Each row has a name. Each question is about the rows just above it.

Columns, left to right: Z Y T H E A F
[-5.9 19.7  9.0  7.9  2.0 21.3 -3.1]  Z_138
[ 29.1  45.7  80.5 -28.5  -3.1  41.8  36.2]  Z_619
[ 3.4 19.7  9.0  7.9  2.0 21.3 80.5]  Z_166
[ 13.9  58.6 -35.3 -37.5  19.7  16.3 -41.3]  Z_315
Which value is in both Z_619 and Z_166? => [80.5]
The one value in Z_138 and Z_619: => [-3.1]

Columns, left to right: B Q M P W N
[ -1.1  -2.0 -12.1  11.5  67.8  69.6] -> Z_497
[-71.0  43.6   7.3   4.4 -51.7 -18.4] -> Z_529
[ -9.3  16.2  11.6 -55.4  55.8  15.4] -> Z_914
[-39.5  26.2  -1.1  13.3 -39.1  16.2] -> Z_283
[-39.1  26.2  -1.1  13.3 -39.1  -9.6] -> Z_637
[-34.6  -3.0  -0.2  62.5 -55.6  23.8] -> Z_940
[-39.5  26.2  -1.1 -16.7  29.2  49.3] -> Z_531
[ 16.1   3.5  16.0 -25.6  22.7  49.8] -> Z_853
Which column holds this, read top down? [-71.0  -9.3 -39.5] => B
Shared by Z_914 and Z_283: => [16.2]
[16.2 26.2 26.2] is in which column, read top down? => Q
Which column holds [49.3 49.8] top down? => N

Columns, left to right: S X G J D
[  2.7  -4.8 -54.1 -29.9  -7.2] = Z_251
[ -1.9  -4.1 -48.1 -17.6 -13.1] = Z_429
[-79.2  55.2  28.7 -13.1 -64.7] = Z_923
[-68.7  42.4  20.3 -13.8 -52.7] = Z_438
[-17.6 -18.6  12.7  -1.5 -12.9] = Z_249
[-29.2 -29.2  22.4   1.5 -10.0] = Z_35
[ 75.7 -28.8  14.1 -13.7  55.3] = Z_633
The value that Z_35 holds more than once: => [-29.2]
Whose row is [-68.7  42.4  20.3 -13.8 -52.7]? => Z_438
Shared by Z_249 and Z_429: => [-17.6]
Which column holds this, read top down? [ -1.5   1.5 -13.7] => J
Whose row is [ -1.9  -4.1 -48.1 -17.6 -13.1]? => Z_429

Columns, left to right: V K C L R U
[ 50.8  52.1  28.8 -50.3  56.4  14.1] -> Z_748
[ 50.8  56.3  28.8 -50.3  56.4   6.0] -> Z_665
[ 30.2 -20.8 -19.5 -87.1 -55.6  -2.2] -> Z_376
[ 56.4  24.6  20.0  45.9  12.6 -23.2] -> Z_793
The row named Z_793: => [ 56.4  24.6  20.0  45.9  12.6 -23.2]
Which value is in both Z_748 and Z_793? => [56.4]
Count the entries of [ 50.8  52.1  28.8 -50.3  56.4  14.1]: => 6

Columns, left to right: luf rop Difup Foga Goba
[ 41.5  36.1 -31.0 -38.9  58.7] -> Z_899
[ 22.0 -35.6  53.5 -42.9  28.4] -> Z_486
[ 54.9 -61.3  75.1 -47.9  43.1] -> Z_578
[ -4.5 -33.3  55.2  48.2 -36.9] -> Z_208
[ 50.8  64.3 -19.6 -26.0  31.8] -> Z_344
The row named Z_344: => [ 50.8  64.3 -19.6 -26.0  31.8]
How many entries does [ 50.8  64.3 -19.6 -26.0] have? => 4

Columns, left to right: tetep Dad Dano voza kel Govub Bubar Sitod Lased
[-43.7  18.3 -26.9  27.7  55.9 -67.3  12.7 -25.5  29.1] -> Z_421
[ -3.5  51.5 -31.7 -19.2  49.5 -25.4  19.7 -30.2 -40.7] -> Z_115
[ 76.6 -34.1  86.4 -84.8 -74.1 -76.4 -50.0   4.0 -47.4] -> Z_786
[ 59.4  76.8  37.8  36.6  -7.5  55.7 -43.1  59.4  76.7] -> Z_563
[-30.9 -13.5 -57.2 -82.2 -27.7 -26.9 -65.9  54.6  50.3] -> Z_840
[ -8.1  37.7  76.1  85.9  66.0 -82.0 -43.6  26.2  67.2] -> Z_252
[  5.4 -49.7 -60.5  -6.1 -68.1 -14.2  30.0 -69.4  57.1] -> Z_938
[ 37.4  66.0  37.8  49.3  41.4   7.5  55.7 -34.2  35.5] -> Z_38
[ 71.2 -21.1 -84.7  79.8   8.2 -62.4 -38.0  54.1 -84.9] -> Z_554
[ 86.2 -59.1 -67.1 -85.7 -13.1 -60.6  58.3  17.3  48.3] -> Z_149
Which column holds this, read top down? [-82.2  85.9  -6.1] => voza
[ -3.5  51.5 -31.7 -19.2  49.5 -25.4  19.7 -30.2 -40.7] is in which row? => Z_115
Which value appears more than once in Z_563? => [59.4]
Which value is in both Z_421 and Z_840? => [-26.9]

Columns, left to right: bap Gako vut Fadi ros kul fiz ket Kom Pima
[-68.7  36.4 -86.1  28.7 -82.8  -3.5  29.5  -1.9  42.6  -4.9] = Z_220
[ 10.3 -31.9  -5.5  28.1  15.5 -27.6  10.4 -52.4 -26.5  35.8] = Z_696
[-40.3  43.4  -6.6 -41.1 -41.1 -41.1 -33.2  47.4  27.0 -60.7] = Z_921
[-40.8  26.5 -21.5 -31.4 -43.4  11.3 -23.8  24.9  16.9 -46.3] = Z_569
[-64.1  35.7 -67.7  29.6 -68.7  -3.3  16.9 -16.6  32.8  -0.7] = Z_974
[ 13.4 -50.1 -14.6   5.5   9.7 -35.5   7.1 -38.8 -34.7  18.3] = Z_726
[-65.3  30.3 -62.9  17.1 -65.3  -2.5  12.5  -6.3  29.6  -9.5] = Z_230
The value that Z_921 holds more than once: => [-41.1]
The row named Z_696: => [ 10.3 -31.9  -5.5  28.1  15.5 -27.6  10.4 -52.4 -26.5  35.8]
Which value appears more than once in Z_230? => [-65.3]
Whose row is [ 10.3 -31.9  -5.5  28.1  15.5 -27.6  10.4 -52.4 -26.5  35.8]? => Z_696
The row named Z_230: => [-65.3  30.3 -62.9  17.1 -65.3  -2.5  12.5  -6.3  29.6  -9.5]

Columns, left to right: lazaz Pekep Tepit fep lapi dasif Lon
[-67.5 -61.4 -17.4  16.3  41.6 -47.7 -92.5] : Z_724
[ 47.9 -74.1  71.5  -0.1  10.8 -91.8  -6.9] : Z_82
[ 48.0 -61.4  47.8  47.9  40.9 -47.7 -92.5] : Z_579
[ 47.9 -74.1  71.5  -0.1  10.8 -91.8   7.8] : Z_375
[-67.5 -61.4 -17.4  16.3  40.9 -47.7 -92.5] : Z_588
The one value in Z_375 and Z_579: => [47.9]
The row named Z_588: => [-67.5 -61.4 -17.4  16.3  40.9 -47.7 -92.5]
Count the entries of [ 47.9 -74.1  71.5]: => 3
How many entries does [ 48.0 -61.4  47.8] have? => 3

Columns, left to right: Figo Dasas mibig toli fuve vuma tutet kufaf runaf garif
[ -1.0  15.8  28.4  24.6 -21.4  37.2 -25.1  22.6 -13.7  24.5] = Z_904
[-21.9 -68.9  28.3  67.2  33.5  65.9 -12.5 -25.3 -21.3  45.9] = Z_945
[  3.4  14.1 -24.3  23.4 -25.5  29.2 -22.1  22.9 -10.0  25.6] = Z_682
[-30.0  14.9  27.4  17.3  32.9 -16.9 -16.0  25.9 -29.5 -30.7] = Z_915
[-21.9 -68.9  28.3  67.2  33.5  65.9  24.3 -25.3 -21.3  45.9] = Z_540
[ -1.0  15.8 -21.2  24.6 -21.4  37.2 -25.1  22.6 -13.7  24.5] = Z_27
Count the entries of [-21.9 -68.9  28.3  67.2  33.5  65.9 -12.5 -25.3 -21.3  45.9]: => 10
Number of entries in [-30.0  14.9  27.4  17.3  32.9 -16.9]: => 6
Number of entries in [ -1.0  15.8  28.4  24.6 -21.4  37.2]: => 6

Columns, left to right: Gazam Giban sizu Nenet
[20.0  8.0  2.8 75.0] : Z_481
[ 5.2  4.6 -7.4  9.3] : Z_805
[ 20.3 -29.2  65.5  -2.7] : Z_740
[ -9.3 -15.9  23.1 -10.3] : Z_291
[-86.3  21.6 -86.3   9.2] : Z_991
[ 2.4 -6.1  9.1  0.2] : Z_969
[ 12.6 -21.8  22.8   3.5] : Z_715
[ -9.3  -6.7 -29.2  11.3] : Z_560
[-36.0 -21.6  -0.6 -38.7] : Z_897
[ 4.0 16.9 -7.5 32.3] : Z_735
[  8.9 -13.0   6.5  12.5] : Z_240
The value that Z_991 holds more than once: => [-86.3]
The row named Z_240: => [  8.9 -13.0   6.5  12.5]
The row named Z_715: => [ 12.6 -21.8  22.8   3.5]
The row named Z_805: => [ 5.2  4.6 -7.4  9.3]

Columns, left to right: bipuf biza peke nofa Pulo Dugan karar Gizen tanek ton
[ 17.8  11.6  37.0 -28.5 -29.3 -70.3  37.6  37.1   9.8 -21.2] : Z_784
[-21.3  20.6 -13.5 -11.7   1.4  32.0 -94.2  14.5   9.2  74.6] : Z_803
[ 11.3  13.8  18.0  10.0 -28.0 -17.2   3.9 -70.3  11.2  -2.1] : Z_212
[ 46.5  89.7  12.7  24.6 -18.9  37.1  46.5  -8.0 -45.9  -5.4] : Z_116
Repeated in Z_116: => [46.5]
Shared by Z_212 and Z_784: => [-70.3]
Shared by Z_116 and Z_784: => [37.1]
Number of entries in [ 46.5  89.7  12.7  24.6 -18.9  37.1  46.5  -8.0 -45.9  -5.4]: => 10

Columns, left to right: Pes tefit zul mago Vimum Zav Sodun
[ 19.2 -45.6  33.9 -33.6  43.2 -37.8  33.8]  Z_657
[-72.6  42.1  63.1  39.7  66.5  -4.5 -28.0]  Z_695
[-46.6 -44.1 -19.1 -41.5  49.0  41.0 -47.6]  Z_69
[ 26.3 -40.8  34.6 -37.9  21.6 -23.4  35.1]  Z_373
[-38.9  47.4  34.5  51.1 -42.6  49.7 -42.3]  Z_350
[-33.2  26.2 -27.3  31.8 -20.6  34.5 -33.3]  Z_646
[-30.1 -34.8 -25.3 -44.8  22.2  38.8 -34.6]  Z_828
[ 23.0 -29.5  38.2 -28.2  39.9 -26.4  22.4]  Z_920
The one value in Z_646 and Z_350: => [34.5]
How many entries does [-72.6  42.1] have? => 2
Which column holds this, read top down? [-44.1 -40.8  47.4  26.2 -34.8] => tefit

Columns, left to right: Mep mopim teput nogen maz Guf pafuz zota
[-32.4  -8.2  32.2 -20.4  85.9 -14.1  -1.5  -6.6]  Z_796
[ 22.3   7.6   7.9 -20.4 -18.7 -12.3 -12.6   9.2]  Z_12
[ 22.3   7.6   7.9 -32.0  22.3  22.2 -12.6  22.3]  Z_850
The row named Z_850: => [ 22.3   7.6   7.9 -32.0  22.3  22.2 -12.6  22.3]
Which column holds this, read top down? [-12.6 -12.6] => pafuz
Whose row is [ 22.3   7.6   7.9 -32.0  22.3  22.2 -12.6  22.3]? => Z_850
The value that Z_850 holds more than once: => [22.3]

Columns, left to right: Biz runa kesep rozu
[-25.8  53.6 -10.4  31.8]  Z_790
[ 11.5 -25.8 -62.2  -2.5]  Z_842
[11.5 11.5 -9.9 11.5]  Z_301
[ -6.5 -10.6 -13.5  84.6]  Z_824
Which column holds this, read top down? [-62.2  -9.9 -13.5] => kesep
Which column holds this, read top down? [-2.5 11.5] => rozu
The value that Z_301 holds more than once: => [11.5]
How many entries does [11.5 11.5 -9.9 11.5] have? => 4
Shared by Z_842 and Z_790: => [-25.8]
The row with [ -6.5 -10.6 -13.5  84.6] is => Z_824

